[[-69, 9, -23, -49, 14, 15],
 [4, 6, 12, 16, 33, -76]] 33

[66, -44, -2, -26, 9, 31, 24] 31

[-47, -80, -74, -13] -74

[[-65, 33, -3, 5, -72],
 [53, -15, 55, -46, 63],
 [18, 14, 15, 79, 16]] 79

[51, -37, -13, 68, 79, -2] 79

[[65, -19, -81, 68, 9, -10, 64],
 [-23, 2, 5, -22, 4, 58, -31]] 58

[-59, -80, -71, -58, 80, 6, 42] 6
---
array([ 0.23, -0.54, -1.17,  1.51, -0.12])
0.23, -0.12

array([ -3.5,   5.2, -17.8,  16.8])
-3.5, 16.8

array([-0.034,  0.174, -0.137, -0.062, -0.069])
-0.034, -0.069

array([[ 12.20,  -1.65,  -2.14,   4.90,  15.15],
       [  7.46, -12.06,  -0.79,   4.99,  13.97]])
12.20, 13.97

array([-1.29, -0.10, -0.71, -0.03,  1.45])
-1.29, 1.45

array([ 106.710,   48.777,  148.938,    0.611,  -74.728, -117.727,
         -6.584])
106.710, -6.584

array([[ 0.4,  2.0, -1.1,  1.6,  1.8, -0.7, -0.7],
       [-1.9,  0.9,  1.1,  1.7,  0.2,  1.7,  1.3]])
0.4, 1.3

array([[-0.97,  1.41, -1.18,  0.61],
       [-2.02,  0.74, -1.28,  0.68],
       [ 2.22,  1.67, -1.72, -1.85]])
-0.97, -1.85

array([-1.5,  1.2,  0.0,  0.1, -0.9])
-1.5, -0.9

array([[ 0.12, -0.01, -0.11, -0.14],
       [ 0.02, -0.07,  0.01, -0.14],
       [ 0.07, -0.10,  0.15,  0.16]])
0.12, 0.16
---
[[786 699 428 169  51]
 [585 765 732 507 236]
 [234  58 100 339 622]] -> 732, 786

[[641 205 620 429 764]
 [583 688 600 529 468]
 [501 552 680 567 589]] -> 600, 764

[-25 -28  42  34 -20] -> 42, 42

[-260 -632  -63 -566  587] -> -63, 587

[2 7 5 4 6 8 5] -> 4, 8

[38 96 25 54 52] -> 25, 96

[[424 427 424 599 383]
 [410 497 410 370 217]
 [116 404 116 848 260]] -> 410, 848

[1 5 6 7 2 3 6] -> 7, 7

[[84 43 21 34 25 43 38]
 [99 46 26 22 29 22 35]
 [58 52 49 29 38  8 24]] -> 22, 99

[[3 3 5 0 6]
 [9 3 8 5 4]
 [6 7 4 2 1]] -> 8, 9
---
14,-20,-53,0,-64,22,-53
-51,60,-60,-51,-24,56,37
-36,-39,0,-14,0,0,0
⇒ 14

-32,45,-45,-14,-31,-50
62,-5,8,54,-29,28
13,52,-38,25,-59,-25
⇒ -32

1,39,18,-11,-48
-18,-23,6,-6,-3
53,48,81,-1,27
⇒ 1

-51,44,39,-85,0,-20,6
-29,-39,65,-3,-9,-25,36
-80,-9,43,-51,3,-43,-19
⇒ -51

-50,67,-15,27,-65,21,-4
32,-35,34,-22,25,-15,-20
29,15,33,-24,-26,4,-43
⇒ -50

-16,-26,-21,-68
8,22,-11,11
5,-3,-27,-18
⇒ -16

4,-56,-62,-10,39,59,16
18,-80,-69,-34,21,42,10
-43,-13,-83,10,-26,18,-17
⇒ 4

-34,-71,-51,5,4,81
-19,-78,-4,3,12,48
4,20,-1,-9,-4,-2
⇒ -34
---
[[ 21  22  -1   8 -46 -49 -65]
 [-24 -46 -13 -11  44  50  26]] >> 50, 44

[[ -7 -44  16 -52   5]
 [-19   0   7 -18 -62]
 [ 60  -1  19  15 -26]] >> 60, 19

[-46  23   9 -70] >> 23, 9

[-44  35 -74   4  48  -8] >> 48, 35

[ 77  47  38 -11] >> 77, 47

[-57   7   0  74] >> 74, 7

[[ 23 -34 -35  -1  -6]
 [-26 -16  25   7  48]
 [ 68   6  27   3 -61]] >> 68, 48

[ 18 -44  87   6 -25 -15] >> 87, 18
---
array([-61,  -4,  10,  16,  13, -76, -41]) gives -61
array([-25, -78, -11, -29,  51,  13, -19]) gives -25
array([ 62, -73, -56,  18,  36,  12]) gives 62
array([-69, -37,  78,  -5,  32]) gives -69
array([ 87,  86,  69,  59, -19,  84,  84]) gives 87
array([ 73,  26,  28, -52, -49,  19, -39]) gives 73
array([ 37, -40,  73,  13,  16,   8,  42]) gives 37
array([ 19,   0,  73,  84, -29]) gives 19
array([  6, -39,  48,  -5,  81,  40]) gives 6
---
Q:
array([[ 11,  14,  14,  20,  11,   8,  15],
       [ 57,  70, -17,  70,  57, -27,  73],
       [  0,   7,   3,   2,   1,   1,   7]])
A: 7

Q:
array([[ 29, -18, -31, -32, -24, -13],
       [ 30, -15, -30, -15,  -6,   0],
       [ 65, -70, -19, -55, -24, -57]])
A: -70

Q:
array([[-63, -59, -60, -50, -76, -56, -61],
       [-37, -44, -38, -28, -84, -33, -38],
       [-35, -53, -62, -52,  16, -55, -56]])
A: -53

Q:
array([[  0, -29, -39, -55,  49,   7],
       [ 11, -27,  36, -53, -11,  49],
       [  1,   1,  57, -29,  66,  40]])
A: 1

Q:
array([[ 41, -29, -62, -13,  57,  57],
       [-68, -35,  67,  17, -83, -83],
       [-74,  80,  56, -33, -52, -52]])
A: 80

Q:
array([[-29,  -4,  40, -12,   4,  19],
       [-22,   0, -70, -39,  42,  20],
       [-17,  13,   0,  -4,  26, -29]])
A: 13
---
[[ 0.018  0.029  0.076 -0.045 -0.059 -0.047]
 [ 0.074  0.083  0.206 -0.020 -0.117 -0.059]
 [ 0.042  0.087  0.109  0.021 -0.138  0.005]]
0.029

[-166.917  114.518 -150.166  123.488]
114.518

[-0.026  0.012 -0.134 -0.038  0.136]
0.012

[ 137.59  -91.16 -127.33 -156.29  -66.64  181.35]
-91.16

[ 168.4  121.5    5.3 -170.4   94.7]
121.5

[[ 0.9  0.7  1.2  1.5 -0.1  1.3]
 [-1.3  1.3  0.7  0.9  0.3  1.7]]
0.7

[ 1.684 -1.679  0.219  1.899  0.155  1.563 -0.977]
-1.679

[[ 0.19  0.16 -0.06 -0.18 -0.04]
 [ 0.12 -0.10 -0.02 -0.16 -0.16]]
0.16

[-109.7   99.1 -103.8  116.8  -88.1  -94.5]
99.1

[[-160.113  133.953 -175.946   85.754   52.714]
 [ 110.614  -36.059  -15.980   -4.106   40.333]]
133.953
---
Q:
[[ 27  50  23  20  -7  36]
 [ 60 -63   1  -8  45 -63]
 [-18 -27  29  41 -50 -60]]
A: 27

Q:
[[-39 -77   4   8]
 [  0  40  34 -34]
 [-41 -72   9   4]]
A: -39

Q:
[[  1   2  69 -16  12  23  16]
 [-17 -13 -24  -3 -17  43  25]
 [-37   3 -24  -9 -13  44  16]]
A: 1

Q:
[[  8 -11  32  17  21  30]
 [ 19  10   1  47   7  53]
 [ 58  63 -40  52  51  42]]
A: 8

Q:
[[-32  22 -54 -46]
 [ 28 -38  30  67]
 [ -6   8 -50 -25]]
A: -32

Q:
[[ 28  65 -34 -45  -8   2]
 [  1   3  -5   2  13   1]
 [ -2  -4 -18  -6   2 -11]]
A: 28
---
[ 38 -41  29  19  44]
29
[4324 8910 2204 7484 2588 4051]
2204
[1154 2452 8842 4704 4398]
8842
[1716 8904 6400 5307 5773 9110 7112]
6400
[ 50 132 241 180 209 150 205]
241
[-22  41  45 -34]
45
---
196   97  168  174   21 ans = 168

9094  1946  3137  5609
4279  2385  5163  1431
6026  2274  3462  3946
ans = 3462

-10  -24  -14   31
-21  -20  -19   -5
-18  -22  -29  -19
ans = -29

507  424  513  537  558  489  278
785  148  561  463  252  311  462
ans = 561

 304    61  -185    89  -602   776 ans = -185

 49  132   28  115  108  118
144   47   74   99  114   95
200  108  190  125  102  111
ans = 190
---
Q: array([2999, 3108, 8850, 1258, 2659, 3355, 3459])
A: 3355
Q: array([ 36, -46,   6, -27])
A: 6
Q: array([6913, 8189, 2726, 3837, 5193, 5728])
A: 5193
Q: array([8, 4, 4, 3, 2])
A: 3
Q: array([485, 933,  83, 226])
A: 83
Q: array([376, 135, 712, 432, 781,  87, 859])
A: 87
Q: array([13, 91, 96, 68, 62])
A: 68
---
[8687 7657 6290 7885 1463] --> 8687, 1463

[[  8   8  46 -48]
 [-32 -25 -27  26]
 [  1  10   3  -8]] --> 46, -48

[[435 780 185 684]
 [453 630 557 596]] --> 780, 185

[[119 220  82 168  61 179  80]
 [136 209  83 163  74 163  73]] --> 220, 61

[182 135 106  44 230] --> 230, 44

[2038 2211 7515 8132 4182] --> 8132, 2038
